In the rows, 128 means zero.
Each named move below is a turn or a mirror, shown by a few rows before and after it. Which moves, in which order, take the first row of each later pair to the second? The first pair is answered.
kisem:
[100 126 111 111 137 146  71 128 126 133  88 129 122 137 187 120  85 141
 164 107 111 113 106 143 106]  ->  [127 125 102  84 170 147  80 131 142 114 112 150 130 154 180 129 102 121
 145  95 122  99  94 140 128]
[150  72 159 128 153 108 159 145 163 105 170 116 120 130 104 158 116 113
 112 153 158 130  97 122 108]  ->  [115  84 162 164 117 102 143 138 145 129 134  85 118  96 107 143  92 134
 133 173 151 140 114 134  86]
[135 120 121 155 147 126 141 131 179 113 187 107 158 132  56 154 142 109
 133 165 121 126 144 136 106]  ->  [110 118 122 172 122 118 137 125 169 116 165  91 151 119  63 146 123 128
 141 173 114 130 144 139  94]
[131 154 133  71 124 137 145 154 152 140 111 131 141 137 109 107 162 154
 136 122 133 105 105 124 138]  ->  [113 161 138  91 105 134 138 151 140 149  89 110 138 128 113 101 147 165
 151 134 131 113 116 130 124]
Mun:
[ 63 125 139 170 139 108 186 113 131 120 151 196 133  86 101 166 103 121
 138 130 108 171 198 109  95]  ->  [ 57 112 115 146 130 138 127 132 145  76 100 132  98 111 173 167  50 109
 158 145 138 161 168 149  67]
[108 105 111 119 205 158  77 133 121  81 148 146 127 147 146 159 125  60
 152 148 159 161 124 156 112]  ->  [102 121 137 126 211 134 125 120  97 117 179 204 154 127  95 157 164  82
 134 134 129 163 148 122 131]
[146 148 118  96  75 104 151 124  56 172  64 131 124 122 138  72 122 205
 136 101 123 108 116 110 165]  ->  [187 106 100 116  98 140 100 126 115 132  93  38  96 171 121 118 117 161
 129 122 175  85  73 130 143]
[160 126 156 156 114 106 155 116 114 161 175 119 134 143  42 122 168 145
 110 128 145 126 129  97 162]  ->  [103 150 136 113  74 102 120 131  63 147  73 140 115 125 171  66 111 169
 148 120 121 128 133 129 147]
tisol:
[118 160 121 166 156 114 154 105 149 119 118 131 115  97  91 158 133 102
 103 141 116 152 160 124 118]  ->  [ 96 161 108 146 153 118 143 101 152 107  95 121 118  94 113 144 117 104
 115 147 110 145 157 140 113]
[167  93 155 176 123 126 146 143 129 158 174 152 144 144 112 148 141  93
  89 130 188 177 108 100 128]  ->  [127  97 140 202 114 151 111 133 140 138 136  92 134 125 128 154 108  93
 113 157 188 175 120 131  90]
[135 152 114  87 128 128 110 141 118 128 102 103 117 124 146 106 120 154
 149 126  98  96 129 134 135]  ->  [160 153 128  85 134 113 135 143 116 145 134 147 127 128 128 106 147 154
 127 109 104 103 121 114 148]
[103 104  92 100 123 151  75 133 147 114 123  72 130 136 166 116 109 135
 135 128 127 108 105 155 144]  ->  [134 112  88  64 131 141  98 131 130 119 134 125 130 156 162 105 141 135
 128 104 118 101  94 129 177]
Then:
Between the rows of a pair lie 2 to 4 moves.
[161 132 101 104 108 148 111 123 142 100 122  67 139 161 126 115 147 133
 133 139 144  96  93 126 150]  ->  [146 150  93  74 115 133 128 126 118 108 103 124 141 153 160  82 146 138
 137 130 118  94  99 125 162]
Mun Mun kisem
[141 141 105 115 204 167 150 124 176 104 130 196 153  66 126 149 135  90
  95 105 119 139 123 122 122]  ->  [ 98 165 109 126 143 150 135 125 128 127  58 191 144  45 180 106 105 136
 120 120  99 150 136 134 114]
Mun tisol kisem tisol
[ 87 140 108 123 148 144 105 115 134  95 104 108 132  90 154 132 104 136
 132 132  99 128 143 166  98]  ->  [125 134 100  85 184 135 130 119 133  96 140 174 135 111 153 138 126 117
 107 109  99 123 121 144 130]
kisem tisol Mun
[122 120 115 135 115 131 122 130 135 111 134  81 100 154 166  89 114 128
 125 139 161 151 130 165 140]  ->  [124 119 119 150 127 141 126 125 149 118 155  63 109 144 126 109 124 134
 128 150 155 136 140 164 134]
tisol Mun tisol tisol
[128  99 131 110 128 143  85  95 158  91 117  68  92 122 137 112 120  94
 129 128 162 125  92 163 120]  ->  [139 110 148 104 168 130 144  81 162 117 169 137 128 101  77 120 167  93
 107 104 131 120 113 120 150]
Mun kisem tisol kisem
[ 79 122 157 184  77 122 107 129  99 146  86 101 116 105 138 108  87 159
 135 150 130 164 142 138 112]  ->  [ 64 124 153 172  78 128 121 115 109 148  79  95 130  91 119 109  96 168
 136 145 103 140 158 138 111]
Mun Mun tisol
[171 109 143  84 156 113 116 130 137 101 125 153  90 140 186 150 124 107
 105 111 160 124 105 148 144]  ->  [131 119 190 177 102 100 147 106 112 161 128 127 120  81 101 147 138 159
 112 137 136 159 156 125 122]
Mun kisem Mun Mun
[216 132 132 114 105 102 151 141  87 128 100 141 108 168 158 133 143 145
 119 117 182 152  73  57 172]  ->  [209 140 147 139  96  96 165 133  83 146 113 141 124 152 120 134 150 164
 115 118 176 161  92  48 168]
kisem Mun Mun kisem
[116  97 114 158 141 134 110 103 160 130 161  95 136 158  49 167 159 121
 134 146 148 115 160 129 120]  ->  [116 113  79  61 186 143 111 120 150  93 131 146 128 162 131 145 144 104
 148 119 117  82 145 143 133]
tisol Mun Mun kisem
[135 119 138 139 153 122 152 113 141 153 180 129 133 119  61 144 167 128
 110 117 106 108 138 106 144]  ->  [155 120 109  77 181 133 134 127 146 114 157 152 120 142 122 130 152 104
 113 104 110  88 101 118 155]
kisem Mun kisem
[129  83 147  99  45 146  66 121 129  58  97 114 100 122 162 141 138 133
 179 114 129 133 121 121 122]  ->  [155  66 155 118  79 161  93 103 162  69 156 107 115 124  77 173 173 124
 159 114 130 121 134 103 125]
Mun tisol kisem
[ 76 129 132 166  74 101  81 137 112 160  70 106 132  98 162 122 114 141
 150 139 200 159 159 119  93]  ->  [161 107 126 120 162 100 121 148 158 146 173 166 141 159 109 161 171  86
  98 109 222 133 126  94 134]
tisol kisem Mun tisol
[115 156  82  77 141 178 128 104 158 112 126  84 171 114  74  93 135 154
 138 149  75  37 137 133 104]  ->  [102 180 110  99  69 134 143 104  99 166  88 127 174  95  92  51 125 196
 141 142  80  78 155 109 122]
tisol Mun tisol kisem
[110 151 139 120  92 119 122 140  77 152  93 151 137 127 156  82  96 153
 127 121 122 128 149 112 125]  ->  [126 142 146 153  89 130 138 120 106 172 142 109 151 127  75 103 123 165
 115 130 125 120 155 104 126]
Mun tisol Mun kisem
[121 125 141 169 102 138  96 119 131 122  96  88 109 125 120 140 109 139
 154 151 113 146 124 124 102]  ->  [114 126 158 178 124 124 127 121 140 129 124 143 120 104 107 157 124 122
 136 137 111 166 148 111  97]
kisem Mun tisol tisol
[110 114 124 124 128 169 133 120 142 122 175  63 145 134  80 165 120 104
 122 130 162 115  92 154 116]  ->  [121 123 132 109 142 162 155 115 148 129 193  96 153 134  73 164 137 101
 115 118 158 123  87 140 131]
Mun kisem Mun Mun
[192 127 138 145  83 117 129 127 111 166 156 104 130 180  82  95 168 180
 117 120 162 123  84 106 195]  ->  [138 137 125 159  52 135  92 124 114 154  99  31 125 155 112  86 125 195
 144 144 149 117  98 136 156]
kisem tisol tisol
[118 107 155 189 136 149 165 108 160 110 191  99 159  95  85 181 126 143
 145 144 160 156 168 113 102]  ->  [138  97 113 136 160 168 122 127 176  57 164  65 131 133 145 171  99 118
 154 143 180 125 124 140 109]
Mun tisol Mun kisem
[156 128 104 104 176 149 135 114 147 125 173  95 114 153  50 129 161 127
  97 146 153 111 125 138 152]  ->  [104 160 119  74 165 126 165 113  95 149 132 177 139 107  93  94 151 152
 107 126  95 122 163 136 149]
tisol Mun kisem
